Named moves, each a turn or a mirror, and the order they were made in; the first pair answered:
sak (before -> after):
[  1   0 -15 -14   1  -3  14 -10  13 -12  16  33  -6   0   3   6  -4 -11] -> [ -5  10  -6  -5 -19   2  12  -5   7 -12   7  31  -1   7  10   4 -22  -5]
[-25 -16   9 -20 -18   6  -2 -25 -17   1  10  12  -7   9 -32   6   3  -3] -> [-25 -15   9 -20 -20   6  -2 -24 -18   1   9  11  -5  11 -31   6   2  -3]
[-14  12  16 -16 -23  -1 -14 -11  -7   7  -2   6   7   1 -21  -5  -6   5] -> [ -7   0   6 -26  -2  -7 -13 -17  -1   7   7   7   1  -7 -26  -3  14  -1]
[-10 -16  -6 -10  11   6   2  -9  -9 -18  -2  12  -2  -2 -20   2   7  -3] -> [-17  -6   3   0 -11  11   2  -3 -16 -18 -11  10   4   7 -15   0 -14   2]
Suveb (before -> after):
[ -1 -14   2  -1 -15   5   6 -23  -7   3   3  11  -8  12 -18   1  -4  -5] -> [ -1 -19  11  -5  -1   2   4 -22  -6   2   1  10  -4   9 -20  -3  14  -2]
[ -2 -29   3 -23  17  -2  -9 -21   5  -5  12   8  -7 -20 -18   5  24 -10] -> [  0 -19 -18 -15 -16   6  -3 -23   3   0  18  14 -19 -14 -15  14 -19 -17]
[ 0  4 -7  3  1  0  2 -1  3  0  3  0 -8  0  0  6 -7 -8] -> [-2  0  2  0 13 -2  0  0  3 -1  2 -2 -3 -2  0  3  9 -6]
Bura (before -> after):
[ 15  14  20   1 -27  -7 -12  15   7   6   1   0  -3  -2  -7  -3 -26   4] -> [ 28   9  21  -2  10 -16 -13  20  19   1   3  -5   1 -12  -1  -8   7   4]
[ -5   4  32   2  11  -9  -5   9   0  -4  -9 -11  23   4   8 -15  18  10] -> [ 12 -11 -22 -15  18  -9   6 -15  13   2  21   5 -10  -8  -9   6  12 -13]
[  1  -2 -12   5  -9  -4  -6   4  -4   8   7   1   0   3  -1  12 -21   2] -> [  0   2   7  10   4  -7 -10  16  -4   5  -4  -7  14   2   8   3  -6  10]

(two moves a pair)
[  0 -17  10 -13   9 -13   9 -12 -12 -13   4  -4  -5   4  -4  -9  12 -11] -> [ -4 -15   9 -13  -5  -9   9 -17 -17 -11   4  -1  -7   7  -9  -7   0 -12]  Bura Suveb
[  5   0 -16 -10   0   3  -1 -14   2   6   6   2 -14   1  -5   8   5  -8] -> [ -9   5   3  -5 -19   9  -5 -12 -10   6  -4  -1  -5  10  -6   4  -5  -1]  Suveb Bura
[ -2  -4 -10  -5  11  -3  14  -2   9   5  14   8 -14  -7   0 -11   5   5] -> [ -8  -6  -7  -8   5  -1  12  -5   4   6  15  10 -14  -4  -6 -11   5   5]  Bura sak
[ -8  22  -6  -2 -11  15  -5   0   2   6  10  -2   3 -10  -2  17  -7  -1] -> [ -9  14  -7 -12  -1  13  -4  -6   2   7  15   0   0 -15 -10  18   6  -3]  Suveb Bura
[ -8  17   3  15 -12   1   4   5  -8  -1  -1  -1   1   5  11  -2 -15  -2] -> [ 0 16  5 15 10 -6  3 11 -1 -3 -2 -6  5 -1 19 -5  2 -2]  Bura sak
[ -6  -8  10   1 -24  15   0  -3 -10   7   8   1  -3   0  -7  13 -10  14] -> [ -1 -19   8  -8   5   9  -1  -7  -3   5  13  -1  -4  -8 -12  12  19  11]  Suveb Bura
[ -8   0  -3   7 -27   1   3  -1   2  -1  -6  -3  -6  -2   9   7 -13   1] -> [  5  -8 -19   0  -2  -6   5  -5  13  -2   4  -2 -13 -12   8  11   6  -7]  Bura Bura
[  4  -2 -18  -1 -18  12  -4 -10  -8  -2  13   8 -12  13  -5   3 -24  -1] -> [  7 -16  -9 -14  21   4  -7 -12  -2  -6  18   6  -7   2 -11  -2  21  -1]  sak Suveb
[  3  -8  -2  -3   6  -7  -1 -10   6   7   8  11 -13   0 -18   1   7  -7] -> [ -2   2   2   6 -17  -1  -2  -5   0   7   1  10 -10   8 -11   1 -15  -3]  Suveb sak
[-21   7  -6 -13  15   3  -3   4  14  17 -12 -17   7   1 -10  -5  14  -8] -> [-16   9 -23 -12   4   6   0  -1  15  19  -5 -12  -3   1 -11   2  -3 -14]  Suveb sak
[ 10  -4   8   3  29  -8  -3  11   9  -1  -1  -5  11 -10   6  -6  30   5] -> [  8  17   6  22  -3  -3  -3  23   5   0 -11  -9  14  -1  23  -5 -11  10]  Suveb Bura
[-11  -4  10  -7 -19   5  -5  -3 -10   0  -4  -1   7   3  -9  -4  -8  -2] -> [-11 -11   6 -13 -10   3  -6  -6  -9   0   1   2   4   0 -14  -3   2  -5]  sak Bura
[  8   3 -20  -3  -1  -1   3  -2  12   2   9   0 -11  -2   2   9 -14  -7] -> [ 4 -3  4 -8 22 -7 -3  2 12 -3  2 -5  3 -4  0  1 18  1]  sak Suveb
[ 12  -8   6   4  36  12   1  14   8  -4 -15  -7  14 -19   9 -11   9   8] -> [ 14   5  -2  17  12  16   3  21   7  -2 -17  -8  11 -13  20  -8 -22   7]  Suveb Bura
[ -3 -11   0  -7  11   3   1  -7  -1   0   6   4  -2  -2  -7   5  12  -5] -> [-10   1  16   4  -7   5  -1   2  -8   0  -6   0   9   6   2   0  -4   2]  Suveb Bura
[ 24  -3 -19  -2  17   3  -1   6   7   0  10   1 -10  -5   2  14  13  -7] -> [ 14  12 -11  11 -16  11  -1  14  -1   3   1  -1  -5   7   9  12 -20  -1]  Suveb sak
[  7 -22  -9  -1   7   0  11 -28   7 -11   7   9 -10   0 -11  -2  18 -20] -> [  0  -6  -5  14 -30   8  11 -21  -2  -9  -4   7  -7  13  -3  -1 -21 -16]  Suveb sak
[-10  21  28  14 -28   0 -10  11  -8  15 -11 -13   4   7   3   7   1   9] -> [ 16  19 -22  11 -17  -3  -1   4  11  18  11  -6 -22  -5   6  22 -10  -8]  Bura Suveb
[ -9   5  10  -5 -17   3   1 -12  -2   3 -12  -1   3   2   0  -3  -8   3] -> [ -5   6  15  -1  -3  -1   0  -3   2  -1 -16  -7  10  -1  10  -8   3   6]  Bura sak
[ 12  -7  -4 -13   8   2   6 -11  14  -2   6   0   9   0  -8   5  13   0] -> [13  2  5 -4 10  1  4  1 15 -4 -2 -7 17 -1  4 -1 13  7]  sak Bura
[ 0  2 10  4 -5  2 -1 -4  2 -2  1 -6  4  0 -2 -7  1  4] -> [ 5  1  3  4  5  0  0 -4  6 -1  4 -5  3 -3  0 -6  6  1]  Suveb Bura
[ -6   1   2  -8  25  10   6  -6  -5   0   9 -15   1  -3  -8 -15  29   1] -> [  1   8 -29  -5   1  15  12 -13  -3   5  19  -6 -18   1  -9  -1  -7  -9]  Suveb sak
[ 11  20 -21  23   3   0   3  16  15   0 -11  -2   2   7  21  11 -16  -6] -> [ 10  13  -5  18  25  -5   1  20  16  -3 -15  -6  11   4  21   5  13  -2]  Bura Suveb
[-17   8  13   6 -27  18  -2   1   7  -1  -4   5   5  -1   6  12 -15   7] -> [-16  -4  24  -4   7  11  -6   0  12  -6  -3   1  12  -9   1   5  25   9]  Suveb sak
[-24 -14   0   4  -1  -5 -17 -10  -9 -14 -13   5  13   5  -4  -2   2  -9] -> [-21 -17 -11   1  -2  -4 -14 -15  -7 -12  -6   9   6   4  -8   3  -1 -13]  Bura Bura
[ 5  4  3  7  9  1 -6  4  3 -5 -2 -5  8  3  8 -1  4  5] -> [10  6 -5  8  7  2 -4  3  5 -3  0 -4  4  3  9  2 -2  1]  Suveb Bura
[ 5  8  2  7  6 -7  2  9  5 -2 -4 -4  7 -2  9  0 -1  3] -> [ 9  7 -8  5  4 -7  4  6  7 -1  2 -1  0 -4  7  4 -6 -2]  Suveb Bura
[ 13   4 -18  -8  -2  -2  11 -12 -13   5  15  -4 -13  -7 -16  15  -5 -12] -> [  5   0  13  -8  19  -6   4  -3 -16  -1   3 -12   6  -7 -14   2  26  -1]  sak Suveb
[-11   3  20  12 -16  -3  -7  -7 -11  13 -18   0  13   7   0 -12 -11   2] -> [ 10   4 -23  12 -10  -4   2 -11   4  16  -1   6  -8  -2   5   0 -23 -13]  Bura Suveb
